128 stands for zero in the data rows.
Here are some points:
[138  86  57 167 162  89 144 138 127  71  78 129 100  95  58 113 134 176 127 154 127 194 145  94 170 113 172 118 173 158  98 203 133 107 131  91 144 112 181 138 123 110 161 100  78  80 133  69]
[184  93 167 145 156  84 129 124  50 121  79 160  79 120 145 130 104 153 133  89 107 117  52 173 123 108 170 150 131 165 172 157  43 133 115 119 119 146 103 175 123 127  98 104 198 126 141 212]
[204 134 146 124 172 119 165 126 107 117  97 142 117 116 105 177  92 162 128 147 148 212  88 160  62 102 115 139 125  94 118 106 123 190  85  61 165  88 108 128 128 138 108 134 118 163 150 138]
[179 125 119 116 149 149 173  76 114  41  63 113  84  61  81 166 139 154 169 176  30 149  83 217 153 133 139 105 157 154 179 173 142  77 145 114  59 173 108 156  49 162  70  77 102 165 119 130]
[124 119  51 111  50  87 115 105 120 120 134 109 117  69 103 136 135 230 108 147  38 136 155 127 129 142  98 147 101 107 166 174 146  73 134 132 135 212 108 169  66 163 160  51 144 137 145  98]
[108 147 186 231 174 169 160 121 162 204 199 142 154 148 178 160 115 100 154 118 175  77  54  95  56  52  84  97  79  72 108 101  99 141 102 158 208  95 101 151 235 139 163 253 148 139 133 197]
[186 100 169 136 143 192 141  91  57 130  82 220  64 139  77 157 152 112 125 123 105 107  72 128  77  91 159 112 123 173 239 102 134  95 105 101 127 151 193 129  88 203 120 108  77 157  57 182]
[ 21 202 119 123  65 133  93 119 117 180 179  96 184 133 163  76 160 109 153 147 169  79 170 125 133 247  92 128 117 126 127  90 191 178 170  70 103   7  71  90 149 148 198  17 125 109 108 128]
[ 79 128  61  26  57 125 138  92 185 111  93  40 141  53 124 137 111 132 170 129 177 102 250  80 172 255 124 195 220 186 116 166 172 123 194 105 135 134 149 192  50 126 149  84 122 249 148  81]
[182 139  50 106  72 143  89 127 137 131  37  42 206  86 180  88 157 171 107 140 145  97 241 126 215 206 161 155 106 151 132 135 121  72 156 117  94 196 139 102 145 109 149  60  55 192 148  56]
[212  94  52 105 120  87 125 104  47  64  53 209  20  67 177 150 178 182 121 123  63 103  52 187 233 103 190  84 136 170 151 198  79  82 139 117 101 183 145 211  91 145  26  31  99 191  78 146]
[ 12 202 107 143  18 171  99 126 206 233 178  92 184 190 171 117 180 105 112 127 237  66 223  20 155 179  99 193  99 101 101  77 120 253 196 132  82  46 163 153 126  70 179 195 144 109 173 119]
[ 48 112 143 139  32 147 101 193 208 195 221  98 234 107 168 128 154 136 105 123 199 126 147  91 104 112  89 155 135  62  90 111 133 200 131 167 147 125  91  60 157 116 143 231 133  99 209 111]
[117 115  34  54  62 186  90  99 187 119  45 111 128  51 136 147 156 174 174 146 122 103 196 184 126 215 184 142 189 162  87 112 151 117 172 135 116 151  71 175  81 164 125   0 133 163 113  97]
[ 86 134 114 126 123  93 100 173 133 138 136  72  82 121  82  93 108 120  55 151 106 127 158  83 126 161 146 148 128  68 120 163 131 119 139 177 176 122 119 164 126  78 141 133  94  96 101  97]
[ 84 110 178 226 193 161 160  93 132 191 147 200  82 127 166 155 114 110 125  87 114 146  32 117  94  63 164  82 140 156  97  95  90 201  77 185 146 106 165 135 170 110 106 208 190 168 103 204]
[138 137 191 119 214 163 106  98  45 184 134 115  62  88 133 183 123 129 141 151 179  96 103 176 143 153 170  80  83 158 156  56  96 188  94  93 116  98  75 111 159 143  96 130 181 159 108 162]
[ 29  71 131 149  42  61  94 182 255 156 205  72 226 129  96  33 111 102  71 163 212 105 232  10 128 145 137 192 168  67 100 147 133  83 154 191 169 138 139 110 139  87 196 164 136  54 186  62]
[148 127 103  78 121 111 119 189 165 131 175  98 118 140  83 106 145 221 122 152 107 118 183 118 156 135 207 144 103 121 111 141  83  97 183 205 107 169 111  92 168  75 141 128 162 117 132 114]
[187 155  88 101 124 140 188 129 106  74 108 141  73  98 108 152 170  66 118  88 159 144 130 169 102 110 148  87 146 149 142 112 159 106  51 150 168 156 105 168 160 123  61  77 117 128  93 180]
[211 136 161 202 166 101 142 140 105  11  95 183  68 167  94 108  67 179 150 107   0 148 109 119 129  83 177 123 102 104  86 177  62  66  91 139 131 170 108 221 107 145  88  79 117 132  86  35]
[126  78  37  85  82  89 154 155 157 105 101 130 179  99 114  77 126 191 129 188 144 125 203 128 187 181 143 226 140 127 118 165 135 160  80 127 147 151 142 145 118 125 149 139  92 125 126  81]
[210  93 173 163 167  90 192 113 121 148 155 200  34 100 141 182  73 165 130 109  50 121  95 204 107  87 156  61 173 165 106 137  58  87  96  72 199 156 158 151 183 161  83 154 138 149  75 122]
[130 148 128 122 174 131 106  94  86 143 146 101  90  98 103 167 149 140 114 134 123 100 171  83 100 125  94 101  89 183 136 117  98 171 147  57  61 168 144 127 115 179 106  79 122 213  87 137]
[ 47 115   3  76  28 112  51 118 111  81 136  45  92  95 131 146 116 187 110 150  91  73 163  74 189 185 155 162 152 185 136 212 186  65 156 125  99 184 106 153  10 136 136  59  63 124 181  67]
[ 90 117 164 109 147 127 101 158  99  92 207 144 152 127 103 130  81 125 119 104  76 178 154 123  59 142 165 132 137 155  88 102  95 146  97 171 129  95 109  95 221  74 134 151 164  89 107  88]
[152 135 152 198 166  82 159 192  85  94 182 170 125 166   0 173 100  93 119 116 102 118 121 122 117  65 187  65 125 134 148 141 118 109  54 126 148 136 183  99 166  84 110 158 136 144 117 195]
[112 129 149 147 112 159  79 155 106 111 139 188 127 142 139 110  97  96 138 138 165 104 116 108 104  67 119  83 113 151  93 142 102 129 148 126 185 110 147  91 206 122 144 188  79 139 135 179]
[175 123 163 144 128 198 122 115 136 122 121 104 100 130 130 164 129 108 126 103 123 140 130 113  80  89 118 129 162 127 120 158 102  99 137  78 162 153 125 152 159 121  97 155 193  93 111 131]
[171  96  80 106  82 130 113 150 176 137 109  89 153 112 121 145 116  86 132  98  86  93 135  57 105 171 177 169 132  81  92 142 161 132 128 145 116 113 114 110  69 163  95 105 108 109 155  30]
[127 118 182  98 149 228 182 114  76 136 162 135  97  88 161 148 146 126  60 131 182 147 130  77  94  50 105  84 168 186 144  77 134 139 135  96 149  47  47  87 176 186 128 193 160  96 130 130]
[151 165 249 209 163 160 137 149 108 148 194 249 159 193  37 129  80  98 145 121 170 192  77  72  18  63 134  59 100  82  82 149 101 228 103 112 139 152 123  68 244 136 118 241 123  81 100 161]
[128 156  95  66 142 129 108  77 144 113  82 132  92 124 123 119 110  96  94 149 102  82 118 133  98 148 125 108 177  87 105 121 121 113 101 104 109 126 104 150 105 133 168 168  89 142 125 116]
[ 87  81 128 180 120  90 129 132 195  71 122 118 134 127  90 100 114 119 108 171 175 137  95  79 131 185 172 166  91  75 106 108 184 121 146 175 151 121 100 165 150 167  99 163  99 104 158  93]
[182 154 209 200 130  67 146 116 200  72  85 144 194  86  78 102 119 138 207 128 153 117  91 169 121 152 146 102 161  85 108 100 182 129 159 175 114 120 108 120 137 140 153 137  91 106 111 149]
[215 129 142  39 214 139 179  60 108  84  81 165  37 137  94 199 155 134 105 104  83 139 102 175 118 108 117 120 115 193 153 172 108 128 122 100 113 134 113 160 193 155  80  77 128 177  68 177]
[134  73  79  95 158  66 156 143  93  79 111  92  27 100 103 172 161 149 128 146  12 107 149 184 163 136 188 161 133 208 160 177 143 119 139  96 126 168 142 144  57  63  89  69 158 163 111 108]
[193 136 121 108 123 100  75 130 166 101  43  95  78 106  99 162 147 203 122  95  68 109 131 132 156 209 147 141 128 143 111 155 125 117 154 105 117  98 117 161 169 147  78  73 104 129  51 132]
[146 171 130 161  71 104  92 101 125 121 105  60 116 134 203  90 147 140  84 196  71 123 185 194 163 156 166 208 150 141 139 138 130  80 187 115 136 198  98 113  95 106 156  59 110 126  82  68]
[169 173 141 123 204  92 179  99 101 168 110 155 101 115 151 152  92 134 104 134 123 122  80 131 162  86 165 107 140 125 132 126 102 162 103  75  98  93  94  99  88 103  99 212  87 173 116 171]
[  0 102  58 136 104 128 131 173 133 228 143 113 161 156 172  82 134 110  81 154 127 146 134 156 117 164 103 123 156 119 148 102 115 112 158  90 107 132  98  99  65  90 189  93 166 124 105 138]
[171 129  24  71  97  69 123 134 111  99 123  99  93 104  93  84 175 156 164 175 140  95 231  72 195 185 132 213 137 108  86 136 189  82 151 184 125 204 148 113  29 120 162  72 131 118 139  91]
[102 138  57  80 103 135  71  77 186 176 121  83 150 127  94 117 141  91 102  72  69 131 162 109 118 177 139 178 109  91  94 142 175 104 166 138  83 107 124 108  97  26 107  88  75  86 149  89]
[151 157 140  98 131 198 124 101  87 168  40  65  93  66  70 161 167 148 127  80 129 135 135 226 154 120  78  88 145 161 145 100  41  97 125  69 111 112 153 149  68 166 115 131 126 174  79 173]
[237  89 202 181 161  69 200 126 107  66 113 199  35 156 127 121  69 128 165  51  97 158  67 160 147 131 165  54  81 136 109 172  82 120  59 159 165 128 165 161 167 166 121 116 138 116 138 216]
[169 139 188  88 164 122 151 124 122 120 151 140 154 222  97 150 181 130  85 172 116 142 153 177 114 128 150 119 126 153 150 135 113 148  96 127 145 153 162 160 164 148 128 171 116 128 142 149]
[128 102  94 111  92 102 129 115 113  77 139  95 183 156 131  68  97 107 130  95 138 113 161 116 132 125  77 150 133  97 115  87 129 199 190  82  87 136 165 150  96 111  74  70 131 151 128 128]
Then 10 other points, each followed by its number:
[ 80 102  91 104  70 115 105 162 148  65 134 107 156 116 134 103 185  96 128 142 128 117 155  75 157 185 150 183 106 155 106 153 198 131 138 125 122 125 103  96 148  81 180 104 145  91 166  74] 0
[152 132  59 117 136  90 120 138 136 109 192  86 220 151 121 162 114 150 173 112 144 154 193 135 138 137 148 108  50  79  57 104 114 115 127 137 162 115  95 132 120  56 196  99 154  90 111 122] 1
[ 60  83 167  83  78 208  87 103 141 173 165 143 145 117 116 156 130  99  91 104 129 139  95  61 108 146 122 124 102 152 124 154 142 187  96 152  97 138 148 158 146  97 158  82 107  88 135 139] 2
[100 196  88 160 114 217 138 123  94 155 164  53 160  74 100 118 102 154 148 146 130 111 173 113 159 138  73  84 141  46 131 114 181 107 101 168  89 111 110  59 149 155 163 131 160  85 158  57] 3
[190  61 170 209 174  75 160 150 139 142 188 162 184 165 105 142 107 122 121 119 130 175 119 128 116 132 136  99 107 122 107 106 113 131  94 143 128 149 172 114 180 105  79 185 149 110 135 124] 4
[170  38 128  95 149  67 155  72  90 120  85 161  92 151 160 166 152  92 103 155 121 106  50 195 124 110 149 136 150 255 190  31  82  95  90  32 144 141  88 182 121 118 108 136 186 151  74 176] 5
[204 170 141 155 157 171 181 116 131 176 133 193 102 148 144 148 133 100 125 147  89 132  66 148 147  61 172 103 132 105 131 104  84 134 101 143 120 145 115 121 138 127 121 190 182 128 138 156] 6
[ 72  87  17 160  37  40  98 181 210 106 225  69 218 149  87 118 115 170 138 163 153 131 198  41 128 132 179 193 118  52  57 170 194 133 178 172 191 108 132  83 176 113 172 122  61  23 140  34] 7
[ 90  76  58 138 103 120 174 165 187 129 166  98 105  91  96  73 124 178 117 133  68 125 169 113  72 122 191 174 146  95 150 196 147 143 141 156 123 171 143 131 105 114 157  62  83 110 179  67] 8
[ 84  90 101  70 158 115 142 121 114  87  51 109  66  71 139 144 157 214  80 184 100 180 160 174 217 112 100 107  82 163 182 139 175  92 109 125 157 169 111 171  24 168 120  69  49 191  74  78] 9
Which of these numbered points is nearest to each point below, looking only along the 3 directions in which the first points spread most? Its number follows each.
[127 165 148 178 144 101 222 178 149 125 199 180 174 143 113  81  89  54  82 161 119 199  71  97  92 102 111  83 140 110 115 122 185 134  61 211 123 139 200 130 180 136 130 179 153  52  79  99] > 4
[153  66  88  62 145  92  74 101  63  45  51 106  61  93  86 135 175 106 204 130  65 146 144 135 153 144 107 103 133 153  78 191 104  75 153 117  98 185 106 156  26 168  36  39 102 185 100  65] > 9
[ 14 137  86  97  52 157  84 126 141 149 153 128 179 142 218 104 168 123  97 128 203 133 151  96 135 174 102 161 179 118 160  28 198 138 121 132 120 119 129  79 119 115 216 112  59  73 165 130] > 3
[137 109 204 155 223 127 135 112  52  92 154 167  90 120 132 104 168  93 148 134 114 182  65 206  98  93 158  99  58 156 119  78 135 182 103 125  94 130 114 127 162 172 119 194 161 165 175 159] > 6
[ 65 150  72 147  67  79  99 192 237 185 210 103 244 156 108  21 103  92 202 151 141 163 183   0  95 170 212 207 134  76 121 134 217 124 133 185 158 136 168 111 139 115 233 183 122  49 189  45] > 7
[148 137 149 164  88 169 111 109  45 161 149 190 120 164 140 130 123 145  90  57 126 190  86 125  85 120 131 112  99 134 164 106  83 112  69 129 126 113 122  52 118 183 125 148 164 160 115 165] > 6
[160 130 120 122 172 111 158 102 137 104 120 212  69 103 137 166 113 137  86  88 105 223  50  59  74 122 154  54  45 123  95 117  45 142 133  57 126 176 118 128 176 129 131 109 141 162 177 183] > 6
[ 62 176  23 156  64 133  24 167 199 130 137  80 221 165 117 109  99 120 133 174 170 165 171  81 188 152 117 164 128  93  77 141 196 151 140 167 166  93  91 147 112 118 162 122  65  90 143 104] > 0
[ 74 109 112 123  92  77 122 141 168  98 159 153 129 147 122  67 107 107 102  79 120  83 137  98  94 119 111 176  89 106 153 143 144 159 168  88 140 172 119 161 178  71 143 124 120 109  90 119] > 1
[ 78 136 119 119 115 118 107 147  61 106 130 148 134  99 152 113 111 111 107 122 134 145 162 111  82 144 130 151 117 113 147  43 132 162 150 100 185 124 121 119 157 102 117 220 147 122 132 141] > 2
[105 138  40 178  90  32  64 201 206 135 185  92 195  81 128  77 107  80 126 148 173 155 146  40 126 137 175 151 122   2 119 148 199 157 103 255 189 112 151 104 136 108 211 171  97  65 188   8] > 7
[127 136  86 197  90  73 113 145 189 171 175 101 168 171 129  91 117 133 121 147 150 117 196  38 117 156 111 206 122  48  92 132 227 157 133 197 137 120 156 125 137  84 192 129 101  30 208  96] > 7
[155 103  89 136 119  50  91 171 141  71  89  98 139  61 115 123  49 150 135 168  63 153 142  84 154 154 188 105 160 106 115 175 155  53  97 186 103 162 127 132  93 128  85  78 153 131 167  87] > 8
[144 108 184 140 135 129 105 145 138 152 124 159 179 161 104 128 128  63 158 124 196  83 157 184 106 191  82 128 114 157 158  89 106 188 157 131 109 116  70  90 140 126 137 106  73 165 104 149] > 2
[232 116 154  38 138 139  69 115 134 102 117 129  49  95 144 129 157 160 184 117  25 139 131 129 183 144 157 209 144 121 114 114 139  67 157 145  64 200 122 112  63 116 150  29 139 197 118 121] > 9
[ 41 145  84 123  64  94 162 132 227  72 140 111 156  91 105 135 112 145  98 122 150  83 149  96 148 164 165 183 139 129 128 124 144  72 190 120 154  95 113 118 104  60 178 108  90 103  89  60] > 0
[146 180  45 109  81  29  96 122 182  67 129 107 127 102  85  77 105 143 148 145  90 137 224  62 242 206 212 199 157 132 113 201 108  34 165 134 128 157 131 177  72 100  39  48  78 115 122 113] > 8
[173 112  74 129 179 159 185 128 129  77  30 131 102  43  88 158  79 203 120 114  73 142 165 212 154 109 178 153 135 131 150 193 144  10  66 105  46 149 138 238  24 121  72  64 111 197 158 118] > 9
[ 96 123  40 177 108  33 165 135 184 120 180 139 189 136  71  53  80  94  86 162 198 231 115  33 102 114 191 129  99  46 113 156 197 143 118 248 174  95 149 131 187  86 204 132  77  49 174  35] > 7
[105 120  64  67  97 140 112 112 102 160  66  82  94  82 135 126 200 117 121 137  54 109 142 115 156 118 111 131 139 174 168 131 109 109 116  73 112 170 102 194  89 119  94  96  70 133  89 101] > 9
[206 137 143 100 166 196 170 117 116 126 136 202  33 156 126 181 127  82  95  88 172 101  31 157  93 101 115 125 136 129 128 126 104 150  62  63 121 156  73  81 153 106  76 227 124 157 165 159] > 6
[161 129 109 170  94  82  71 100 134  80 104  82  90 119  82 107  90 165 141  91  73 137 165 139 147 138 156 153 144 107 159 138 125  45 105 143  92 171 133 126  38 149 154  85  99  67 181 109] > 8
[ 71 119 102 152 122 101 139 150 159 169  78 158 168 136 116 116 112 102 156 125 125  67 148  81 114 175 121 156 174 136 120 178 181 134  99 134 162 140 175 120 130 107 160 117 108 147 101  72] > 1
[ 47 152  77 149  78  83  85 248 222 150 210 101 239 103 152  31 101 169 157 170 185  93 204  75 155 175 152 227 137  62  71 117 181 141 156  92 104 137 152 160 135  95 191 131  54  96 180  18] > 7
[210 120 177  42 143 177 191  95 103  70  82 181  32 120 112 209 189 103 163 146  28 176  25 220 130 142  47  37 189 171 116 147  13 111  93  88 124 119 126 111 120 162  24 122 169 217  95 158] > 5
[ 85 160 139 143  80 152 137 151 183 124  93 162 184 136 125 184 120 140  94  83 158 133 194  87 144 145 103 114 138 107 188 133 159 141 139 131 187  67 173 142 143 195 169 116 157 126 120 154] > 2
[ 86 115  65 171 117   0 111 163 156 136 202  68 195 152  66  72 108 215  87 152 146 120 166  41 145 188 127 174 144  32  83 169 187 142 134 167 127 147 130 132 123 163 207  76 109  77 176  65] > 7
[ 43 151  95  84  96 196  76 204 139 190 120  71 194 161 191  77 113 104 138 117 152  86 130  47  70  99 125 205 150  88  87  67  91 179 184 145 151 107 155  71 113  76 236 157 114 139 180  82] > 3
[ 78 153 126 172 120 139 115  95 142 131 124 155 119 207  68 111 146 137 153 132 151 133 129  73 139 158 200 184 192 148  58 120 118 189 149 152 141 119 173 135 140  91 104 160  95 104 129  75] > 1
[169 105 213 153 237 157 147  96  58 113 141 189 123 127 133 188 108  75 142  75 190 164  27 174  68  20 138  64  87 143 127  57  80 127  47  91  99 116 116 108 196 153  83 181 147 107 134 164] > 6
[ 51 161 141  67  97 112  66  90 145 158 143 136 146 109 101 117  81  94  72  74 173  85 167 115 125 146  98 143 121 127 132 143 132  80 148 133 128 129 141 159 139 128 158  83 130 122 164 115] > 3
[203 119 126 162 175 192 176  48 116  46  69 138 104 121 162 177  96 107 147 165  60 133 108 237 166 122 111  87 182 201 183 126  80 122 113  90 118 101 100 142 147  98  78 135 151 156 115 126] > 5
[101 138 117 136 148  90 100 171 107 156 105 159 181 101  64 167 134  92 133 134 132 141  73 112 124 106 112  68 144 167 136 115  99 174 156 131 196 148 109 110 130 137 119 159 109 126 183  95] > 2
[  0 138  88  88  50 144 142  91 168 204 162 149 177 205 193 109 156 112 108  82 230 109 141 111 179 139  52 228 152 118 134  77 153 170 186 117  87  85 162 125  91  64 239 127 129 128 179 113] > 3
[  0 120 119 126   0 143  42 141 153 255 195  69 242 152 151  88 149  74  84 130 201  55 166 101  93 110  92 172 178  62  25  71 227 140 233 123 144  45 100  38 132 138 197 130 141 116 126  82] > 3
[155 153 121 104 139 133 106 197 172 121 194 121 152 120 162 114 126 100 130 122 180 162 149  65 102 143 146 175 114  92 125 119 177 107 126 138 144 103 141  51 134 117 153 106 137  75 172  87] > 1
[201 132  47  92 117  90 126  86 164  80 160 116 124  48 112  79 101 180 109 139 158 144 195  95 194 215 190 255 113 107 157 198 196  36 129 164 120 226 176 142 128  95 172  86 106  99  99  80] > 8
[161 136 132 160 186  76 139 146 146 174 171 157 144 177 153 160  80 137 126 132 140 206  97 106  96  68 133 105 157 139 105 161 123 159 172 177 181 164 128  96 239 133 186 188 104 101 151  83] > 4
[107 138 185  94 101 107  95  98 144 213 159 122 111 123 148 102 151 130 197 126 154 150 138 133  64  97 143 174 149 106 114 116 195 146 121 145 144 105 117  45 138 148 142 140  85 117 172 139] > 2
[182 111 123 151 192 137 165 106 124 164 155 192 105  48 129 124 148 124 134 179 161 118 103 156 137  81 150  67 112 141 100 129  98 135 108 137  90 142 142  86 168 129 103 183 179  99  98 100] > 6
[ 85 149 125 109 103 181 125 123 143 165 200 139 196 185 130 138 111 144  95 155 164 127 157  54 173 152  95 157 111 162 109 124 135  78 223 154 109  71 121 108 155  92 138 127 166 104 184 129] > 3
[ 86 137 100 121 167  73  76 172 213 104 149 213 139 224 110  87  50  86 107 142 183 149  83 122 102 166 184 147  68  61  74  95 181 168  78 121 135 130 177  77 208 101 220 106  76 106 168  55] > 1
[146 110 124  59 136 111 141  89 123 139 146  68  79 141 121  98 171 221 116 159  79  61 172 194 161 155 152 106 122 185 143 133 126  65 112  62 107 178  98 194 101 158 104  73 127 169 173 164] > 9
[140 129  71 131 118  82  39 179 134  97 119 162 150 123  96  99  76 140 140 145 128 144 151 109 106  56 185 164 136  90 129 197 165  93 186 178 150 189  86 163 126  79 151  94  90  99 154  94] > 8
[135 110 255 172 174 152 184  93  67 119 168 200 105 196  92 170  89 179 169  77 102 155  76 188  52 100  92  13  90 140 120  86  62 202 143 141 157  94 173  95 148 148   9 193 195 137  77 215] > 6
[184 158 228  95 181 174 136 155  78 144 162 116  79 181 157 198 132 111 138  82 141 140  82 211  25  47  27  20 144 170 103 104  79 231  67  65 140  61 147  86 202 117 101 248 137 140 103 197] > 6
[ 90 168 120 132 135 147 137 194 139 208 147 144 143  79 176  83 163  88  93 116 165  89 116 101 140 138  75  90  94 114 138  90 139 112 141 140  98 149 110 129 114  95 119 179 143  97 160 151] > 2
[173 145 105  71 100 105  77  84 141   0  88 103 139  91 146  82 142 186 161 147  85  99 152 169 207  85 205 128 120 148 102 176  76  80 106  73 163 175 127 113 103 212 138  55 121 151  54  46] > 9
[171  89 255 214 146 178 206 195  51 197 160 245  90 156 166 188  97 112 152 110 129 165  70 164  55  45  50  37 140 194  93 118 130 203  64  29  95  85  78 157 218  98 145 241 190 108  82 238] > 6
[ 54 178 100 173  46 104  62 173 216 109 141 111 246 113 144  73  67 109 156 130 198 135 145  22  88 197  75 139 153  84 114  77 129 140 170 159 124  75 171  98 142  99 193 199 127  76 183  74] > 7
[124  65 101 159  96  95 112 178 146 114 124 111 101  94 124  57 123 172 140 157 150 166 126 101 143 157 177 172 136 111 134  94 148 153 202 154 131 101 158 125 114 141  94 161  47  42 153 112] > 1
[163 124 192 106 182 169 147  53  10 112  59 171  74 114 150 213 161 174 135 148  85 107  49 212 150  78  53  73 153 194 190  97  50 155 146 102 106 148  59 116 150 125  46 181 161 207  49 187] > 5
[145 145  85 157 106  75 100 163 161  37 122 184 163 138 132 153 131 155 183  93  74 100 125 127 165 177 216 116 121 102 116 200 140 102 108 133  92 185 130 147 108 133 106  69  91  80 169 113] > 8
[198 129 174  97 198 122 155  66  84 177  51 131 116 122 177 189 104 159  90 125  58 132  61 204 136 133 156  51  77 133 160  83  52 105 143 120 121  86  73 142 115 122  31 157 118 159 106 181] > 5
[146 125  85  39  98 122  70 118  92  90 131  50 133 131  99 110 143 190 138 106 161  87 169 208 134 136 192 155 154 148 160  74 114  96 167 141 170 102 111 148  71 152  44  81 160 194  58 138] > 9
[188 102  93 197 129  70 109 182 148 103 125 118 157 158  88  96 119 138 185 160 106 155 119 165 177 141 186 189 151  90 105 146 150  91  63 148 131 174 197 130 132 222  93  63  47 144 152 110] > 8
[ 74 142 170 160  89 182 108 128 143 186 158 155 216 148 161 172 189 113 100 151 184 115  78 159 124 104  82  69 111 103 136 145  99 176 106 137  82  84 102 131 183 156 143 209 141 113 173 159] > 2
[205  79 110 122 189 179 102  78  88  93  89 154  65 105 135 128 110 140 153 146  35  87  61 185 135  99 118  47  79 140 179  81 112 110  65  98 125 206 106 194 111  86  56  43 156 152  32 145] > 5
[208 130  84  99  97 125 173 139 199 109 164 122 203 170  68 107 141 125 134 136  99 172 175  88 172 130 114 162 124 113  79 184 168 129  92  73 134 106 184 135  92 106 195 132  70  99 125 117] > 1
[168 107 233 172 153 145 180 145 110 169 165 140 133 115 166 173 128  45 130  95 218 189  88 165 108  54 116  38 172 178 164 107 126 143 146 111 152  75 133  98 135  70 115 162 135 111  91 104] > 6
[196 101 163 140 172 101 137 112  75 141  98 183  93 142  98 168 102 111 160 145 127 122  49 175 149 111 150 119 134 142 169 120  76 181 100 149 135 168 128 121 143 167 159 156  66 118 128 142] > 6
[ 44 187 143 127 113 163 131 154 140 138  81 139 133 123 156  54 173 111 130 103 145 119 164  72 117 211  55 195 181 122 109 150 122 175 157 131 111 161  98 125 145 131 104 109 114 141 151 139] > 3
[  0 126 113  78  42 193 103 130 129 193 129  63 175 142 174 148 206 110  84 106 158 101 133   0 122 125  88 172 197 140 144  75 130 174 227 132 153 103 160  61 143 108 184 139 192 100 211 109] > 3
[130 124 167 147 150 140  86 121  86 164 156  93 151 113 168 164  88 106 158 125 176 126 183 148  97 123 121  69  89 116 177  39 138 180 128 120 148  95 113  84 150 121 138 175 160 112  97  99] > 2
[ 66 161  89 124  82 111  51 119 220 121 157 113 171  82 116 104 119 131 149 196 137 163 249  43 130 155 145 200 147  90 104 165 157 128 166 137 106 163 119 167  73 122 121  59  92  54 175  54] > 0
[154  93 137 205 167 133 167 139 180  50 178 184 182 165 128  95 109 106 140 138 152 152  69 118  94 115 105 116 133 114 137 119  99 149  97 132 174 157 115 108 180 121  94 146 117  64 121 120] > 4
[119 103 116  92 128 151 126  81 134 134 107 165 151 134 186 103 156 111 136 107 125 102  90 142  81 130 128  82 146 106 138  97  97 135 175  79 145  78 125  95  63 148 148  78 156 131 121 126] > 2
[120 116 121 223 151  70 126 123 175 113 193 162 107 193  50 143  77  84 102 183 142 200  83 174  74  80 162 182 106  98  90 144 162  71 165 217 172 129 144 140 143 182 120 178 120  69 188 127] > 4
[111 148 145 154 144 129 159 184 137 134 201 186 155 145 109 156  92  95 139 111 116 117 119 102 133 134  91 115 173  91 146  94  93 139 113 134 140  79 135  88 102 123 151 142 146 165 141  94] > 2
[131 128 164 147 193 127 148 120 127 140  56 159  74 123 124 138 147 152 155  74 123 150 107 170 120 112  98  50  84 212  79 154  76 129  80  91 116  91  90 133  76 141  99  81 111 166 102 181] > 5
[184 109 113 109 178  80 115  93 183  68 149 149 146 146 131 138  98  98 148 121 183 160 112  79  98  66 158 108  89  85 135 151 111 104 125 177 134 101 144 125 154 141  93 238  99 128 101 116] > 4
[101 121 174 172 104 115  95 171 133 174 104 145 158 146 138 113 106 110  90 128 200 126 103 137 174  79  84 111 141  38 129  61 138 154 100 144 117  80 148 123 124 145 173 197 204 137  77 116] > 2
[177 123 137  97  94 108  83 132 126 119 121 125 102 155  95 105 118 118  92 164  89 141 191 145 181 170 146 122 132 133 152 162  81  66 156 102 114 155 165 200  87 171  93  83  92 227 129 159] > 9
[128 195 161 207 164  50 170 132 191  74 166 149 176 162  88 129 128 164 146 131 114 169  73  49 104 135 204 125 105  81  77 122 152 147  86 176 131 125 135 123 146 133 138 192 143  81 158 134] > 4
[ 34 142 131  89   4 185 102 128 202 184 110  29 210 140 194 142 166 137 143 148 150  34 178  73 149 138  10 141 160 121 116  53 147 158 252 115 132  79 133  92 148 107 188 109 165  79 189 184] > 3
[139 195 183 140  97 149 193 118 146 177 134  70 161 118 165 145 166 167  64 159 204 134 140 113 142  78 144 128 109 110 134  81  81 143 146 174 202 103 163  95 132  54 132 180 134 120 190 111] > 2
[ 45 119 169 119  78  95 107 147 176 179 160 138 202 117  97 144 112  88 120 159 145 151 162 139 169 144  97 206 112  78 110 119 143 154 145 161  94 100 117 110 144 121 148  96 122  92 125  90] > 3
[147 137  88 117 144 180 160  98 152 101 138 133 125  85  82 107 140 142 129 147  79 110 135 137 147 149 147 156 126 139 131 179 106 109 161 171 115  84 135 112 125 139 110 148 110  97 142 151] > 1
